[[-21.7 -17.2  15.5]
 [ 37.3   1.6  36.5]
 [ 76.9   5.6  14.9]]
->
[-21.7   1.6  14.9]

[[-11.3  60.3 -54.3 -56.6 -30.6]
 [-49.7 -30.7  31.7  33.2  34.5]
 [ -5.0  47.5 -54.6 -57.9 -50.7]
 [-44.7 -40.9  42.7  38.6  34.5]]
->
[-11.3 -30.7 -54.6  38.6]

[[ 11.6 -18.7  26.2 -20.7]
 [ -0.3 -18.2 -41.5   7.5]
 [-14.5 -27.6  58.2 -14.9]]
->
[ 11.6 -18.2  58.2]

[[ 13.2   1.9 -14.7 -12.5  14.1]
 [ 52.3  15.2 -63.2 -44.6  61.9]
 [  4.0  33.3 -22.6   3.6  26.4]
 [-60.3 -21.7  65.9  50.2 -64.0]]
->
[ 13.2  15.2 -22.6  50.2]

[[20.8 57.2 12.2 -1.2  0.5]
 [ 2.3  0.8  0.6  8.3 55.4]]
->
[20.8  0.8]

[[ 36.8 -52.1  13.0]
 [ 68.3 -67.4  -4.3]
 [-56.8  34.4 -24.9]
 [ 49.1  64.2  29.2]
 [ 79.6 -50.6  17.2]]
->
[ 36.8 -67.4 -24.9]

[[-36.4  32.5  22.2  -2.7  18.6]
 [-31.4  16.1  72.6 -17.0  41.3]]
->
[-36.4  16.1]

[[ 12.8 -14.4  12.8]
 [-78.2  37.6  -0.4]
 [ 60.9  44.3  15.1]
 [ 12.8  25.6  14.2]
 [ -1.4  -0.2 -12.7]]
->
[12.8 37.6 15.1]
---
[[ 33.5  56.9  35.3   2.7   6.7  -1.0]
 [ 25.4  14.2  -2.9 -38.5 -68.1  19.5]]
->
[[ 25.4  14.2  -2.9 -38.5 -68.1  19.5]]

[[-41.2  48.9  56.3 -43.4  31.8  69.3  27.7]
 [ 25.7 -17.1  16.5  -9.1 -20.2  10.2 -24.4]
 [ 33.2 -32.9 -76.4 -17.1 -28.7 -54.5  25.4]
 [ 14.8 -78.5  49.5   9.0  -3.8 -40.0  59.4]]
->
[[ 25.7 -17.1  16.5  -9.1 -20.2  10.2 -24.4]
 [ 14.8 -78.5  49.5   9.0  -3.8 -40.0  59.4]]

[[ 13.3  49.7]
 [-49.2 -44.7]
 [-55.2 -33.9]
 [ 79.7  11.7]
 [ 34.9  34.2]]
->
[[-49.2 -44.7]
 [ 79.7  11.7]]

[[ -2.3  31.5  33.2  34.7   0.6  -4.2 -21.5  -0.9]
 [ 34.8 -35.8 -19.1   6.3   5.9 -15.0  27.7  -0.9]
 [-17.1   9.1  10.8  -3.2 -15.3   3.0  -9.2 -34.1]
 [ 27.4 -13.4   3.3  34.7   0.6 -18.6   9.3  -0.9]
 [-24.5  16.6  25.7   6.3 -25.9   3.0 -21.5 -56.3]
 [ -9.7   1.6  10.8   6.3 -10.0  -0.6  -3.1 -23.1]
 [ -2.3   1.6  10.8   6.3 -10.0  -4.2  -3.1 -23.1]
 [  5.1 -13.4 -34.0 -31.6  21.8  10.2  15.4  54.5]
 [ 20.0  16.6  25.7  53.7   5.9 -11.4 -15.4  10.2]]
->
[[ 34.8 -35.8 -19.1   6.3   5.9 -15.0  27.7  -0.9]
 [ 27.4 -13.4   3.3  34.7   0.6 -18.6   9.3  -0.9]
 [ -9.7   1.6  10.8   6.3 -10.0  -0.6  -3.1 -23.1]
 [  5.1 -13.4 -34.0 -31.6  21.8  10.2  15.4  54.5]]

[[  2.1   3.9  -4.8  58.1 -38.6]
 [-41.8   2.9  -7.9  55.3   1.4]]
->
[[-41.8   2.9  -7.9  55.3   1.4]]

[[ -8.9  39.0   5.1  -2.1   5.9]
 [ 14.5 -34.0  -9.2  -6.9  11.3]
 [  3.3 -42.3  -5.0  -1.1   6.6]
 [-12.2  55.1 -17.4  10.9 -17.1]
 [ 14.3   1.3 -13.1   5.5 -73.4]
 [-18.3  37.1   8.9   3.2  38.2]]
->
[[ 14.5 -34.0  -9.2  -6.9  11.3]
 [-12.2  55.1 -17.4  10.9 -17.1]
 [-18.3  37.1   8.9   3.2  38.2]]

[[-52.5  25.0  34.4  -8.1   9.4 -47.9 -21.9 -29.1  14.8   2.0 -10.6  15.2
  -20.4 -21.6]
 [ 17.4 -13.2 -29.9 -10.6   9.8  32.1   3.3  -0.7  17.1  30.6 -39.6  12.7
  -44.1 -23.6]
 [ -6.6  21.7  27.3  22.2 -39.3   0.1 -23.3  13.7 -26.6  35.3 -31.9 -62.4
  -22.2   9.2]
 [-50.5   1.7 -25.5   4.3  10.2  10.2  78.5  -2.3 -15.1  -2.7 -35.8  38.5
   -7.8 -20.1]]
->
[[ 17.4 -13.2 -29.9 -10.6   9.8  32.1   3.3  -0.7  17.1  30.6 -39.6  12.7
  -44.1 -23.6]
 [-50.5   1.7 -25.5   4.3  10.2  10.2  78.5  -2.3 -15.1  -2.7 -35.8  38.5
   -7.8 -20.1]]
